0: (98, 109, 89, 147, 96, 104, 92, 96, 144, 107, 135, 132, 69, 151, 116,
 171, 122, 172, 180)
1: (90, 110, 100, 139, 99, 129, 87, 117, 144, 113, 146, 111, 106, 163, 124,
 166, 113, 158, 161)
2: (124, 123, 142, 189, 48, 71, 94, 109, 141, 66, 172, 132, 112, 153, 85,
 158, 98, 117, 240)
3: (87, 115, 131, 140, 62, 115, 96, 117, 120, 98, 141, 134, 155, 129, 128,
 156, 134, 109, 168)
4: (152, 158, 172, 105, 147, 147, 126, 157, 125, 147, 127, 118, 158, 86, 134,
 102, 139, 113, 98)
5: (129, 133, 140, 151, 126, 116, 136, 102, 139, 93, 139, 130, 108, 130, 129,
 116, 113, 135, 145)
6: (117, 80, 117, 108, 157, 178, 132, 134, 143, 162, 107, 126, 128, 121, 159,
 144, 121, 149, 90)
7: (177, 157, 220, 113, 156, 121, 118, 149, 104, 136, 155, 121, 207, 74, 140,
 55, 156, 90, 52)
8: (130, 127, 117, 133, 124, 71, 133, 102, 138, 103, 119, 130, 69, 126, 122,
 140, 114, 120, 151)
9: (160, 124, 129, 104, 178, 166, 180, 165, 102, 155, 113, 134, 157, 106, 157,
 87, 140, 126, 51)
10: (107, 146, 146, 155, 68, 88, 105, 104, 117, 58, 142, 134, 145, 133, 119,
 141, 138, 68, 197)
11: (131, 136, 125, 129, 138, 114, 136, 122, 133, 102, 105, 135, 111, 108, 154,
 111, 129, 131, 117)
12: (100, 131, 93, 142, 89, 92, 134, 96, 138, 104, 139, 132, 64, 170, 112,
 148, 105, 170, 194)
13: (176, 112, 121, 61, 235, 203, 175, 194, 91, 197, 80, 143, 194, 95, 185,
 102, 163, 109, 0)
14: (168, 127, 125, 91, 171, 131, 130, 136, 124, 139, 145, 138, 144, 110, 174,
 97, 131, 127, 83)
15: (185, 108, 114, 50, 251, 201, 199, 208, 95, 178, 81, 153, 221, 99, 182,
 70, 166, 109, 0)
16: (57, 105, 48, 141, 46, 116, 127, 66, 139, 114, 132, 125, 31, 184, 74,
 205, 101, 196, 234)
17: (120, 139, 82, 132, 110, 144, 123, 111, 150, 136, 135, 134, 80, 147, 133,
 157, 113, 142, 150)
18: (124, 85, 124, 92, 156, 186, 156, 147, 136, 162, 106, 126, 148, 113, 158,
 126, 126, 134, 70)
19: (109, 125, 145, 125, 115, 133, 111, 115, 146, 138, 128, 130, 116, 136, 125,
 129, 125, 158, 126)
20: (111, 90, 88, 127, 122, 139, 110, 103, 150, 164, 114, 116, 88, 145, 130,
 147, 110, 160, 138)
21: (159, 148, 184, 147, 133, 99, 150, 122, 125, 103, 163, 118, 149, 94, 138,
 78, 142, 104, 129)
22: (143, 175, 206, 157, 85, 114, 96, 164, 119, 113, 175, 107, 255, 102, 62,
 101, 150, 89, 140)
23: (133, 151, 139, 141, 153, 109, 137, 103, 117, 99, 116, 160, 100, 129, 139,
 114, 137, 42, 151)

(178, 127, 170, 107, 213, 164, 142, 165, 117, 144, 127, 138, 188, 80, 177,
 76, 131, 93, 36) -> 9
(78, 103, 69, 130, 82, 116, 94, 88, 162, 127, 124, 124, 49, 166, 109,
 180, 126, 184, 201) -> 0
(153, 127, 122, 108, 159, 160, 173, 141, 101, 147, 86, 139, 146, 114, 150,
 106, 128, 127, 63) -> 9
(144, 130, 177, 121, 138, 128, 132, 143, 115, 142, 133, 117, 182, 93, 140,
 86, 141, 122, 92) -> 4
(100, 127, 104, 113, 121, 126, 127, 110, 136, 140, 133, 140, 82, 142, 131,
 137, 102, 132, 156) -> 17
(135, 132, 142, 106, 162, 114, 135, 133, 136, 114, 116, 130, 113, 106, 155,
 106, 129, 123, 124) -> 11
(179, 139, 176, 132, 144, 97, 133, 120, 111, 112, 153, 113, 153, 87, 133,
 89, 125, 85, 118) -> 21
(147, 133, 124, 113, 163, 156, 169, 125, 96, 145, 88, 145, 135, 129, 141,
 110, 130, 92, 87) -> 9
(162, 119, 122, 90, 174, 184, 190, 149, 87, 171, 78, 139, 163, 120, 148,
 105, 126, 126, 42) -> 9
(47, 111, 38, 132, 35, 82, 81, 62, 175, 100, 129, 133, 0, 214, 89,
 204, 116, 215, 255) -> 16
(149, 94, 129, 89, 207, 222, 137, 183, 136, 203, 98, 125, 202, 95, 181,
 99, 129, 126, 11) -> 13
(101, 95, 61, 121, 130, 151, 110, 128, 134, 144, 108, 130, 81, 147, 130,
 175, 121, 179, 142) -> 20
(128, 142, 70, 149, 98, 157, 113, 105, 160, 135, 135, 128, 80, 151, 132,
 168, 116, 151, 148) -> 17
(96, 141, 164, 162, 32, 85, 80, 109, 104, 53, 165, 126, 176, 116, 108,
 145, 145, 79, 194) -> 10
(128, 136, 157, 152, 93, 52, 143, 86, 148, 100, 153, 126, 87, 120, 109,
 136, 107, 111, 154) -> 8
(172, 151, 158, 112, 203, 113, 168, 136, 117, 66, 89, 166, 138, 123, 153,
 80, 158, 11, 120) -> 23
(91, 192, 230, 195, 0, 91, 0, 134, 88, 111, 201, 85, 244, 136, 0,
 136, 161, 94, 222) -> 22
(120, 145, 143, 134, 145, 110, 180, 100, 137, 74, 103, 170, 106, 158, 124,
 123, 133, 52, 172) -> 23
(86, 185, 202, 203, 0, 99, 0, 166, 78, 95, 219, 88, 255, 153, 0,
 136, 158, 92, 228) -> 22
(124, 131, 104, 115, 117, 122, 151, 128, 127, 115, 117, 124, 93, 115, 124,
 124, 132, 136, 130) -> 11
(115, 172, 188, 158, 63, 106, 92, 148, 120, 118, 172, 103, 216, 111, 57,
 115, 151, 108, 173) -> 22
(105, 124, 87, 146, 96, 103, 139, 77, 147, 99, 129, 112, 53, 156, 106,
 147, 104, 147, 201) -> 12
(119, 132, 143, 184, 51, 100, 121, 88, 134, 80, 156, 122, 112, 138, 66,
 136, 109, 128, 206) -> 2
(156, 153, 137, 123, 135, 98, 133, 136, 128, 110, 122, 125, 127, 107, 125,
 111, 134, 133, 124) -> 11
(109, 182, 236, 153, 41, 94, 23, 192, 65, 106, 209, 96, 255, 85, 31,
 111, 166, 31, 184) -> 22
(117, 129, 135, 122, 134, 135, 135, 154, 152, 138, 139, 141, 119, 137, 134,
 107, 132, 151, 92) -> 19
(135, 167, 188, 147, 87, 97, 106, 127, 119, 94, 144, 124, 194, 135, 75,
 109, 143, 108, 137) -> 22
(142, 136, 146, 136, 120, 98, 119, 116, 152, 92, 175, 155, 108, 146, 121,
 123, 116, 129, 157) -> 5
(147, 143, 136, 116, 160, 102, 136, 141, 135, 114, 124, 141, 108, 105, 138,
 110, 129, 120, 119) -> 11
(148, 127, 136, 112, 173, 124, 144, 144, 139, 98, 116, 154, 115, 124, 153,
 103, 127, 89, 132) -> 11
(155, 136, 182, 116, 177, 117, 143, 141, 127, 89, 137, 143, 134, 115, 153,
 81, 134, 85, 122) -> 21
(93, 129, 108, 121, 69, 102, 144, 101, 139, 118, 125, 126, 63, 155, 123,
 162, 126, 166, 178) -> 12
(118, 191, 221, 182, 41, 108, 64, 174, 118, 119, 195, 103, 255, 112, 25,
 118, 159, 80, 174) -> 22
(95, 85, 99, 122, 112, 142, 148, 125, 142, 156, 97, 111, 123, 129, 141,
 131, 118, 176, 145) -> 20
(143, 125, 144, 127, 138, 113, 148, 119, 138, 120, 149, 131, 104, 130, 133,
 129, 125, 127, 130) -> 5
(122, 145, 148, 162, 117, 109, 149, 96, 141, 73, 147, 130, 102, 140, 127,
 114, 109, 134, 165) -> 5
(156, 118, 123, 119, 178, 139, 126, 135, 129, 147, 142, 142, 146, 127, 170,
 105, 132, 128, 89) -> 14
(54, 89, 81, 137, 124, 145, 122, 142, 128, 180, 90, 106, 125, 148, 149,
 166, 96, 198, 140) -> 20
(73, 122, 104, 219, 0, 59, 92, 52, 129, 74, 158, 113, 70, 179, 58,
 192, 101, 128, 255) -> 2
(113, 88, 121, 112, 138, 161, 146, 122, 140, 154, 112, 120, 118, 131, 155,
 141, 110, 146, 114) -> 6
(85, 106, 97, 135, 130, 130, 133, 140, 126, 157, 103, 117, 121, 146, 147,
 142, 103, 180, 135) -> 20
(144, 127, 142, 166, 111, 105, 115, 115, 123, 89, 149, 148, 100, 138, 108,
 135, 129, 127, 138) -> 5
(114, 179, 191, 187, 17, 100, 17, 155, 91, 89, 200, 109, 243, 130, 29,
 125, 154, 96, 184) -> 22
(129, 129, 140, 164, 82, 115, 122, 100, 136, 99, 144, 124, 122, 135, 92,
 133, 116, 133, 177) -> 5
(104, 112, 115, 176, 66, 80, 112, 72, 129, 60, 163, 150, 76, 154, 94,
 178, 121, 145, 239) -> 2
(124, 148, 153, 169, 67, 86, 80, 119, 110, 66, 170, 131, 149, 117, 72,
 127, 124, 99, 188) -> 10
(109, 105, 101, 124, 86, 106, 129, 68, 136, 118, 133, 112, 41, 183, 113,
 152, 112, 144, 198) -> 12
(98, 74, 41, 101, 112, 159, 164, 113, 106, 155, 86, 115, 82, 193, 116,
 184, 110, 167, 174) -> 20
